Each named move below is a turn or a mirror, shown by a few rows before and after it. Which moves, in which order, take the first row of each later pair to the second? The first pair is answered.
move H:
[-11 9 -1 6 -10 -2 3 -2 -1 0 7 -24 -22 28 -12 -15 -1 9 -3 5 -18 -3 14 7 -12 16 -5 -3 7 25 -19 -7 -9] |-> [-17 10 1 4 -12 -4 5 -4 -3 -1 7 -23 -23 24 -11 -14 -1 6 -2 6 -16 -6 12 9 -10 17 -6 0 7 24 -21 -9 -7]
[11 0 3 0 -9 4 -13 -6 -6 7 -2 -2 -5 12 -7 0 -1 4 3 -11 -2 10 5 5 1 1 -15 5 -24 -11 -9 -3 0] |-> [9 0 3 0 -12 2 -15 -6 -5 7 -1 -1 -4 11 -8 0 -2 5 3 -11 -1 5 4 6 -3 3 -15 3 -25 -10 -10 -5 4]
[-6 7 -7 -44 6 -23 -23 -9 -6 8 16 42 52 -33 2 18 9 11 -17 3 -2 -22 30 30 -8 -11 -7 -1 -9 26 2 3 -21] |-> [3 -31 -40 -4 -17 26 18 16 22 -18 8 7 2 18 -20 7 41 -36 -6 22 -8 42 -11 -6 19 2 29 11 -7 -24 15 12 24]
move R:
[-7 13 28 34 -9 -7 3 -14 -1 -4 31 -49 -49 29 7 -9 -23 -3 -9 13 7 -13 -9 -28 -4 -24 -12 19 -9 9 -2 23 -7] |-> [-16 30 17 4 -17 -33 -16 -20 10 -5 23 -14 -37 25 5 26 17 -8 3 36 -7 -13 21 -17 -5 -25 -6 21 -24 16 -13 17 -10]
[-27 31 9 22 18 -10 11 -2 6 -17 23 -17 -31 21 24 -22 -28 -14 -21 0 2 -36 5 0 -20 -15 1 4 32 25 7 -10 -10] |-> [-35 41 3 1 12 -27 -4 -8 16 -17 18 10 -22 24 24 9 1 -15 -9 16 -8 -35 26 7 -21 -16 4 5 20 28 -5 -15 -13]
[3 8 9 28 3 15 -14 5 8 -15 -13 -12 7 -6 -4 8 -24 -5 -6 -17 13 4 -11 -12 1 -15 -23 0 0 19 0 6 9] |-> [-3 14 6 8 -3 1 -25 3 19 -17 -20 6 15 -5 -4 28 -6 -7 4 -3 7 4 3 -4 4 -18 -22 1 -9 21 -10 6 7]
move D:
[14 -13 33 -5 -2 2 -17 -6 1 -12 18 -10 -14 12 -8 -10 -21 2 0 -18 5 3 5 -10 -3 30 -12 -6 1 13 3 -27 -5] |-> [18 -19 26 -6 -6 8 -17 -3 -4 -3 9 -5 6 5 -12 0 2 -2 7 -7 -4 26 14 -12 2 18 -23 -3 -22 3 -9 -18 -5]
[-40 36 -44 10 20 0 -30 0 28 -9 5 -12 -20 5 11 0 19 -11 1 18 12 -1 -13 5 -3 -30 6 8 18 37 -2 10 13] |-> [-38 31 -50 11 15 1 -29 4 22 -4 1 -9 -3 3 8 12 30 -11 5 22 6 16 -6 3 2 -39 -5 6 2 33 -12 19 11]
[11 1 34 -2 -17 -7 -18 -41 0 1 8 3 -38 33 5 11 -31 26 4 -6 -11 -5 12 8 -11 27 10 -8 12 13 -17 -5 -11] |-> [18 -7 23 -6 -25 -2 -23 -41 -7 14 -4 9 -6 30 -1 22 -6 24 15 7 -23 23 20 1 1 14 -7 -6 -23 1 -36 8 -11]
[-22 12 12 8 -5 -4 6 -2 -9 -1 13 -12 -2 17 3 -4 -23 -2 -4 -4 -6 -12 3 6 -5 -13 8 1 12 8 -7 1 -12] |-> [-17 6 3 5 -7 -2 6 -3 -15 5 3 -7 19 11 -1 2 -3 -4 2 3 -14 9 15 0 1 -19 -1 6 -12 1 -17 12 -9]
move P:
[-1 5 -13 -20 -18 -20 -16 -15 18 -3 16 26 27 -9 6 9 6 3 -1 6 -8 1 -16 21 2 19 18 4 5 -6 20 -2 -3] |-> [4 4 -6 -21 -28 -18 -18 -16 16 -5 16 22 12 4 6 15 14 7 9 8 -10 11 -10 21 3 25 11 4 -5 -11 15 -3 -3]
[-31 35 24 25 37 22 -4 4 -2 2 12 18 -5 24 -3 16 19 -2 0 4 -13 9 -7 -15 -4 5 -8 8 -21 -11 -15 -6 -21] |-> [-34 34 23 27 42 24 0 3 -5 3 14 15 -2 25 -2 11 13 0 -5 4 -12 6 -10 -19 -4 0 -7 7 -18 -13 -17 -3 -23]
[-28 10 -10 3 7 4 33 17 14 -14 14 4 -26 26 -3 6 6 -24 -2 21 -4 -3 5 -12 -8 -14 33 3 32 8 -2 6 3] |-> [-27 13 -13 -6 16 0 33 20 10 -13 13 12 -13 15 -3 -1 5 -23 -7 17 0 -12 1 -7 -8 -14 35 3 39 11 2 2 -3]
[25 8 46 14 -10 -9 -33 -32 1 -1 -11 -3 -35 24 3 10 -10 20 35 -11 -2 -22 17 3 -15 -12 -35 3 -5 22 1 -12 4] |-> [17 10 44 23 -3 -1 -20 -26 -2 -3 -11 -16 -43 35 8 2 -14 14 30 -17 -5 -19 13 -4 -13 -20 -34 4 1 23 1 -3 3]
Pairs:
(2 to 3 moves a pair)
[0 1 -8 10 -32 -6 7 -7 10 4 -4 7 -13 31 11 41 47 -3 21 32 -29 35 3 8 -4 1 -20 9 -17 -8 -19 -17 0] |-> [-16 14 1 20 -18 -5 29 -4 18 -10 12 -11 -51 48 22 26 15 -8 9 24 -21 8 -8 7 -14 6 2 8 22 4 -9 -24 2] -> P D R
[-73 25 -22 31 4 -8 36 33 31 -10 46 -36 -30 38 -1 20 -34 -28 -20 2 3 -5 5 -27 12 -10 25 -7 -6 -8 20 0 -4] |-> [-74 24 -32 11 -7 -18 24 31 35 -2 32 -10 -8 34 -5 51 3 -31 -7 27 -12 12 30 -27 16 -20 14 -6 -36 -11 3 8 -4] -> R D
[23 6 3 -6 -19 22 -5 -4 29 -4 5 27 12 4 8 12 -2 -13 -5 6 -24 24 13 -1 -13 12 -13 -3 -28 4 7 4 27] |-> [22 -4 5 12 -2 32 10 4 21 1 11 8 17 -5 10 -19 -32 -12 -22 -10 -16 14 -14 -7 -11 4 -10 -6 -9 8 18 10 26] -> R P P
[9 29 5 -23 -13 -20 -32 -3 16 1 14 11 -6 -10 28 3 7 -13 -11 2 -2 -34 -11 -12 -18 13 16 2 11 29 22 8 -23] |-> [17 21 2 -26 -26 -19 -40 -5 15 10 4 15 6 -5 25 17 33 -12 2 13 -12 -6 3 -17 -9 8 -1 5 -20 16 5 18 -23] -> P D
[-12 -3 -7 -3 -10 -11 -1 -11 2 -9 9 9 -13 10 9 7 30 -16 6 12 -7 2 -3 0 4 -3 0 0 -10 8 -13 -11 12] |-> [-14 -6 -4 6 3 -5 11 -10 1 -9 14 -3 -20 3 12 -16 2 -14 -9 0 4 -14 -22 -4 4 -3 8 -4 15 9 -1 -12 15] -> D R P
[-18 -16 0 19 20 9 30 19 -14 12 9 -25 9 -4 -1 -16 -25 2 -15 -4 -3 -17 -12 -9 -1 -34 6 -1 20 -4 5 21 6] |-> [-15 -22 -28 7 6 2 27 25 6 -1 -10 5 14 -8 -14 11 20 -17 -3 18 -11 5 -11 -12 9 -26 25 8 12 -17 10 14 23] -> P R H
[26 -30 -9 23 -27 18 -7 -19 9 9 -11 18 -23 22 1 5 21 -16 -11 -8 -9 11 -6 -17 20 15 0 8 -31 -23 2 16 10] |-> [4 -29 -21 27 5 21 24 -5 1 16 -6 5 3 7 2 -24 -9 -25 -38 -16 -1 -10 -20 -28 23 -9 7 7 -3 -12 9 33 6] -> P P P
[-53 26 -8 3 3 17 -9 -23 5 -2 35 3 -19 35 3 12 7 -19 -22 0 -28 6 42 -19 1 -12 -5 -14 -8 42 -31 1 -50] |-> [-60 21 -14 10 14 22 7 -16 5 -2 35 -2 -10 26 3 2 -2 -26 -35 -1 -29 2 30 -26 3 -18 1 -13 3 41 -27 8 -48] -> H P H
[-12 9 8 -25 24 -15 -10 -4 21 3 1 21 17 -14 -7 8 10 2 -2 7 -5 -12 25 13 3 -2 -6 -5 35 15 22 4 -18] |-> [-5 2 13 -25 5 -13 -20 -10 24 4 -5 23 14 -4 -7 18 30 3 10 12 -9 5 35 13 7 4 -14 -3 11 7 12 3 -16] -> D P
[-1 -7 8 -10 28 -4 6 -9 -3 18 -6 7 39 -16 -20 -6 -7 -3 -10 6 -7 -17 14 9 -15 -10 -4 -2 -7 18 -14 5 -19] |-> [5 -8 17 -8 27 -7 -3 -13 -3 12 -4 12 25 -19 -16 -12 -17 0 -8 -2 3 -25 7 16 -18 5 2 -2 2 23 -1 -5 -19] -> R P D
[0 7 16 -11 3 -12 -17 -15 -7 9 -6 18 14 -14 -11 11 -3 3 6 18 -8 -5 8 4 -15 -2 -8 1 -22 -6 -13 4 -14] |-> [6 -11 13 14 13 12 6 -7 -12 5 -3 -11 6 -11 -17 -19 -24 -4 -5 2 2 0 -23 -12 -7 1 -3 2 -4 -15 3 9 -4] -> R H P
[4 -2 3 12 -4 11 7 14 -1 13 -13 -14 22 16 -17 -2 6 1 6 0 -13 29 -3 -32 7 -5 -20 9 -23 -10 -12 10 -8] |-> [-15 19 16 8 12 -2 14 12 12 -3 6 -12 -14 21 -9 -12 -26 1 -8 -13 6 -18 -11 -18 -8 11 9 6 31 10 12 -6 -9] -> P R D
[45 16 -22 -3 -4 9 -37 11 3 4 -3 62 38 -35 -14 1 9 11 5 -3 4 -12 4 -2 -2 -11 -7 -8 1 -9 -11 2 9] |-> [48 17 -11 0 -16 7 -46 2 10 -4 0 65 18 -22 -10 8 11 12 15 -5 8 -14 7 1 -4 8 -6 -8 0 -8 -10 -9 11] -> D P D
[-15 24 47 14 23 18 -13 -39 -24 22 -3 -16 -9 -16 18 -13 -42 55 -15 -52 6 -28 7 31 -24 -18 -28 -12 23 2 -39 -21 -16] |-> [-28 -6 -8 38 5 63 47 -4 14 -6 -18 -35 -44 35 -2 -10 12 -8 -6 -9 -8 39 -25 -8 2 -23 24 -1 31 -46 -31 -2 32] -> R H P
[-2 -3 -8 -31 -28 -8 -18 -11 37 -18 -6 36 2 2 -4 27 -5 -4 7 -15 6 -35 -5 36 5 13 34 15 5 -9 15 -15 17] |-> [-3 -4 -1 -15 -47 8 -8 -11 44 -20 0 10 -30 37 0 30 -6 -8 19 -10 -3 -16 -4 25 5 13 31 16 -1 -17 7 -13 19] -> P P
[4 7 15 13 -14 -3 4 0 14 -26 13 -7 -51 21 9 -18 -20 -7 0 -11 11 -14 -14 5 -10 33 33 8 38 2 20 -13 10] |-> [20 -20 11 32 -11 29 14 7 -7 -8 3 -32 -23 18 1 -39 -21 -8 -3 -20 8 25 -31 -15 6 17 8 11 8 -13 10 9 15] -> R D R
[-1 -13 -8 10 29 14 11 -4 -15 -9 -16 -20 -1 2 -34 -18 -15 -8 -3 0 -2 36 -9 -9 24 -2 6 -8 7 -22 2 -7 21] |-> [0 -7 4 7 38 9 4 -7 -24 -4 -13 -21 8 -7 -30 -27 -33 2 -7 -12 1 17 -12 -4 17 -5 -2 -11 11 -16 1 -6 11] -> R H R
[2 4 -4 0 14 -4 -1 -1 7 -10 -1 1 -9 -3 2 -5 -21 -1 -13 -12 17 -5 -13 10 7 8 9 -3 21 9 17 -9 0] |-> [11 0 -18 -15 1 -8 -14 -1 5 -2 -13 20 17 -10 -3 18 11 0 -5 3 6 13 4 13 15 0 -1 -3 -9 5 -2 -5 -1] -> P R D
[25 -14 25 -22 -1 -3 -14 -2 -5 -11 -16 19 8 0 1 15 6 8 -4 7 3 6 12 13 2 26 -26 14 -17 -14 11 -7 -5] |-> [30 -29 22 -7 -2 16 1 5 -6 -16 -18 2 -2 8 -3 1 2 3 -7 4 9 16 -10 2 5 27 -18 13 -10 -25 21 -4 4] -> H R
[4 -3 -4 -22 -5 -6 -1 -24 21 -20 -3 -14 -4 -11 -14 0 4 -10 -5 -9 16 -33 -36 12 -4 23 15 -5 29 0 29 -24 44] |-> [19 -12 5 -26 1 -7 -15 -25 -9 13 -12 -17 50 -41 -14 -5 2 14 -9 -17 11 -23 -21 13 2 -1 -23 -10 -11 3 7 -6 24] -> D R H
[-30 1 4 16 12 12 45 15 27 -5 11 -50 1 19 9 0 -1 -9 6 2 -36 2 22 -19 14 -35 -37 -1 3 -7 -11 24 -12] |-> [-34 3 -4 9 20 5 49 15 25 -1 10 -38 17 7 9 -2 -1 -8 0 1 -34 -7 23 -18 13 -37 -33 -3 10 -4 -8 28 -15] -> R P R
[35 -21 -1 16 -11 10 -9 -6 -7 -1 -7 4 -13 2 -6 -4 7 11 12 -2 11 18 -11 -2 9 26 -5 -7 -15 -18 1 -1 17] |-> [30 -8 1 -2 -11 -9 -30 -17 -11 6 -5 25 1 -12 -1 11 11 22 12 0 8 0 15 9 1 20 -11 -8 -22 -4 -5 0 4] -> R H
[-6 -32 -10 22 -5 26 30 8 -1 -7 -5 -18 -8 15 -2 -14 12 -12 -2 3 -1 26 -16 -18 9 4 4 9 -5 -16 -5 11 8] |-> [-11 -33 -17 15 4 22 32 15 -9 -1 -4 -12 17 -3 -6 -20 12 -11 -10 -1 -1 21 -14 -18 8 -7 5 8 -3 -15 -3 14 6] -> D P D
[-17 20 11 -21 26 -24 -4 -13 -2 2 10 20 10 -15 11 13 -13 6 -17 8 1 -45 12 19 -12 2 1 -8 27 24 -3 -2 -20] |-> [4 -12 14 13 29 13 15 0 -24 17 6 -16 29 -17 5 -27 -33 7 -26 -12 5 -16 -17 -3 -2 -10 -21 -5 13 5 -5 20 -16] -> D R
[9 18 7 -27 13 -34 -18 -11 5 -9 12 33 2 -34 5 7 -25 20 -11 -8 21 -54 3 31 -23 18 12 -4 31 21 23 -13 -14] |-> [43 -35 16 28 -2 23 1 -4 -27 10 1 -34 4 -8 -6 -35 -38 25 -2 -30 12 14 -29 -4 2 8 -26 2 -15 -14 5 12 -1] -> D P R
[-60 15 -9 -27 0 4 -34 -2 27 12 -21 20 10 -22 -38 25 61 -1 1 20 -17 -13 20 -16 13 -28 5 -1 -20 1 16 25 -8] |-> [-60 22 5 -27 12 -4 -46 -4 13 21 -16 16 25 -40 -32 16 35 18 -7 4 -13 -38 23 -8 4 -34 -8 -8 -13 16 17 23 -21] -> R H R
[-5 -13 -10 11 21 19 25 9 -20 15 -6 -18 35 -7 1 -16 -10 -13 -7 1 -1 21 -1 -19 9 -24 -9 1 -10 -4 -7 24 4] |-> [-18 6 -24 -15 6 -2 18 9 13 -6 -6 12 6 8 -3 24 28 -32 10 28 -7 16 14 -6 5 -14 21 4 6 1 0 10 10] -> D R H
[-22 -13 -17 -5 -36 16 10 3 2 -13 44 0 -43 0 -5 -7 26 -6 12 -12 5 -13 -1 12 -4 34 -12 -7 13 -27 16 -10 9] |-> [-16 -27 -22 5 -26 34 24 15 -9 -1 42 -15 -16 -4 -7 -23 20 -7 7 -16 3 6 -9 -1 3 17 -21 -7 2 -37 12 8 9] -> D R P
